In the data rows, the value 128 means zero.
Here are some points:
[147 121 157  87 117 122 119 116 136 107 108 118]
[ 61 158 157 157 102 156 135  55 127 201 148 118]
[143 118 111 104 111 114 108 142 120 106 107 109]
[157 118 133  96 113 108 114 139 135  93 136  97]
[159 136 103  94  82 112 111 125 111 113  94  96]
[132 160 165 165 195 174 138 136 169 147 155 161]
[154 132 194 176 189 108 170 152 136 136 141 172]
[127 139 140 139 108 120 156  51 163 118 105 156]
[107 142 148 144 164 158 125  63 135 139 168 164]
[137  83  95 115  90  83 120 114  82 126  89 110]
[144 106  96 106 112 111 122 173  93  74  79 100]
[145 157 168 139 167 171 159 125 168 156 162 165]
[ 88 144 145 147 146 160 159  91 145 158 157 158]
[142 113 113 111 106 112 112 138 117 104 108 108]
[137 129 103 101 122 114 102 153 109 107 108 123]
[ 83 150 146 151 156 146 143  95 141 155 144 157]
[122 128 132 142 139 114 138  85 156 158 117 152]
[116 127 117 131 126 119 127 124 126 126 123 127]
[ 98 130 144 154 140 105 127 111 144 150 134 165]
[120 113 104 114 112 102 133 119 144 145 100 154]
[154 115 136 142  96 113 103 143  80 119 132 108]
Here are 10 more points, each followed by its number:
[103 160 166 152 167 169 163  92 164 166 159 165] 0
[110 124 121 131 137 131 127 129 125 128 128 130] 1
[128 118 116 100 125  90  97 127 101 102 105  91] 2
[ 93 141 154 154 143 166 171  79 155 184 152 156] 3
[144 122 108 113 110 116 105 142 113 105 110 108] 4
[118 150 149 127 154 166 156 148 151 146 148 151] 5
[159 111 115 121 106 102 119 147 113 107 101 104] 6
[146 160 161 159 164 174 162 132 162 159 168 171] 7
[162 140 155 148 165 176 146 136 158 134 166 159] 8
[133 111 113 114 111 104 101 140  98 102 125 107] 9
Which of these numbered points is nearest to each point below, looking only along the 3 directions in which the first points spread most? Its number follows each.
[138 164 158 152 153 153 154 136 142 164 139 144] > 5
[143  94  90 116 101 110 111 135 103 111 104 102] > 2
[143 115 111 123 106 113 112 133 119 111 108 107] > 4
[136  91 106 110  91 109 119 129  93 122  99  99] > 2
[143 107  89 120 106  97 105 148 105 106 103  98] > 2
[170 148 131  68  75 140 130 147 142 120 111 128] > 4
[131 168 163 124 175 158 177 139 155 161 156 175] > 7
[157 123 121 105 109 115  96 133 116 100 114 109] > 4
[125 149 170 171 167 145 152 137 143  95 151 168] > 8
[120 100  90 106 100 108 106 150 116 110 107 121] > 2
[123 145 156 125 146 140 148 106 149 132 148 145] > 5
[ 99 163 167 157 170 166 168  96 156 170 159 166] > 0
[ 90 114 183 126 166 174 165  90 180 140 165 192] > 0
[150 152 166 161 169 170 164 136 156 158 187 174] > 7
[161 126 121 124  99 111 103 138 137 105 122 118] > 4
[126 128 106 135 120 115 148 133 135 130 145 162] > 1
Now 10 new points, numbered from 0 again:
[170 163 138 125 156 153 143 136 159 153 147 155] 0
[123 124 148 134 136 122 142 118 123 132 136 130] 1
[ 91 145 138 157 148 151 150  88 153 161 149 148] 2
[103 148 165 159 138 131 153  96 149 164 153 142] 3
[145 105  97 119 108 105 102 163  99  93 108 110] 4
[135 157 130 122 126 100 138 152 123 116 129 131] 5
[ 90 147 164 163 142 162 173 100 158 147 146 163] 6
[139 117 105 103 100 107 106 156 107 110 106  96] 7
[134 121 124 130 116 129 137 126 129 141 113 132] 8
[122 143 140 152 153 117  83 112 102 165 122 118] 9
Which of these numbered points is nearest to each point below, looking only along the 3 directions in which the first points spread most? Its number follows each.
[113 136 151 126 146 146 136 144 135 143 124 105] > 9
[134 119  94 118 121 105  93 129 103 103 117  92] > 7
[114  95 123 170 134 132 124 115  92 126 155 140] > 9
[ 84 147 165 159 147 141 167  75 137 164 169 139] > 2
[120 157 169 154 169 178 169  99 168 165 178 176] > 6
[130 160 175 149 184 175 169 121 170 166 171 181] > 6
[ 89 123 144 139 149 149 140 101 115 154 141 131] > 9
[108 128 126 150 138 138 141 118 121 148 141 145] > 1
[ 94 143 137 148 145 150 158  99 153 161 154 158] > 3
[101 143 133 152 146 151 137 112 133 137 135 136] > 9
[ 91 145 135 154 143 152 163  88 150 154 148 165] > 2
[116 147 159 149 143 138 166 112 157 176 175 160] > 6
[150 137 127 108 129 123 117 135 126 110 124 123] > 5
[147 140 143  97 112 133  99 144 138 118 128 116] > 5
[145 147 163 144 160 160 154 144 153 156 163 166] > 0
[144 152 158 152 168 164 150 137 155 147 161 158] > 0
